One turn moves each row of this set onto another row. After a few examples, where does it send each row asked below?
J_949: [-18 -46  20 -13   2 -19   4  14   6  46  50 -16  20  -6]
J_322: [-16 -41  12  12 -27 -31   0   4  40  32  15 -16  -3   5]
J_367: [ -3  -5 -23  30   6 -24   5 -11  -3  11  23 -45  18  -8]
J_72: [-20 -11   4   9  -6 -39  -9   6  13  54   3 -30  -9  14]
J_669: [-13 -18 -16   8 -38 -26  51  38  -5  38  13 -10  11 -15]
J_610: [-30 -20  18 -18 -23 -24  20  41   4  29  61 -16  -6  18]
J_903: [  2   3 -20  14  10 -17  13   4 -15   1  40   5  47   3]
J_436: [-46 -17  11   7  34 -18  17  44  35  13  22 -13  47  12]
J_886: [  1  11  -1   3  30 -63  20  17   4  25   9  -4  -6  22]
J_335: [  9   9   9  22 -13  -8  22  17 -28  -1  47 -15  17   5]
J_57: [-31  10   8  11   7 -55  42   7 -24  17  23 -16  16   8]
J_377: [-21  29   6  -1  -1 -59  18   6  14  16  23  -2   0  21]
J_152: [-20   8  -4  50  -2  -5  11  47   7  -3  11 -15 -12 -19]
J_555: [-27 -24  -3  28  29 -37  31  48  44   4  16 -22  39  15]
J_259: [-17  -4 -32  39  15  -5  10  53  39   2  54 -14  10  13]
J_790: [ -3   0 -14  19  12  15  38  28  13  17   7  -4  -2 -30]
J_978: [ -7  21 -17   8  13 -42   7  14 -17  -9  49 -20  24   7]
J_795: [ -7 -13 -17  27 -15 -24  49  58  16  27   7  14  13 -22]
J_634: [-12 -17 -32  29 -16 -11  19  39  -2  26   3  24  19 -19]
J_466: [ -7 -10 -36  25 -26 -20  10  33  23  37  33  22  21 -12]
J_868: [  6  -3  11   5   4 -49   3  17  43  41  23   7 -11   6]
J_544: [-19 -49  11  -6  19  11   4  35  11  39  35  -9   0   2]
J_553: [-19 -36 -32  20 -15  -9  42  49   1  33  25  -9  25 -27]
J_927: [-12 -29   9  -7  -5  -3  -8  38  20  34  35 -22 -25  -8]
J_855: [-15 -11 -10  37  20 -54  28  34  34  36  29  -6  51  21]
J_91: [-10  12 -28   8 -18 -29  32  45   1  39   2   1   7 -25]
J_227: [ -1 -15  -8  11  -5 -22  45  52  18  57  -6   2  15   3]
J_96: [-35 -33  -4  25  12 -46  25  20  35  17  38 -46  42  14]
J_969: [-26  20  10   5 -15 -59   7   8  -4  37  32 -12  12  21]
J_527: [  9  -3   2  22   5 -41   6  -4 -24  -6  34 -10  20   6]
J_631: [-12  17 -28  13  11  15  37  58  16  11  27 -15  -2   0]
J_990: [-37   5  -6  34  13 -14   6  40  45 -11  50  -3   0  10]
J_914: [-21 -14   1  14   4 -44   0   8  28  41  11 -12 -32   7]
J_602: [  1 -20 -15  -5   1 -31  14  -2 -29  20  32 -17  40   0]
J_996: [-44  -5  -6  -3  46 -17  29  41  17  28  13 -32  31  19]
J_103: [  8  -3 -17   6   8 -41  27  -8  -8  -5  27 -38  23   6]
J_422: [ -7 -38  42  -4  -1 -13   3  24   9  24  35 -14 -13   3]
J_573: [ -7 -41  21  23   6   2  -4  27   6  15  44 -39  -4  18]
J_468: [-14 -41  18  -2 -13 -27  20  29  16  38  58 -17 -21  -6]
J_995: [-21  14 -22  15   4   6  29  46  11  -4   5  -4 -19   0]
J_440: [-41 -21 -12  14  23 -47   1  43  48  19  33 -28  29  19]
J_97: [-27 -23 -13  17  18 -23  19  45  29  -9  56   7  22  32]
J_663: [-31 -31 -15   9  12 -18  34  44  27   8  36 -31  60   3]
J_701: [-31   0   7  26  -4 -16  10  60  25 -24  30 -16   3  21]

J_468 moves to J_436
J_97 moves to J_57
Now these:
J_259 moves to J_969
J_927 moves to J_440
J_422 moves to J_555
J_914 moves to J_990
J_466 moves to J_610
J_573 moves to J_855
J_152 moves to J_868
J_553 moves to J_949
J_903 moves to J_669

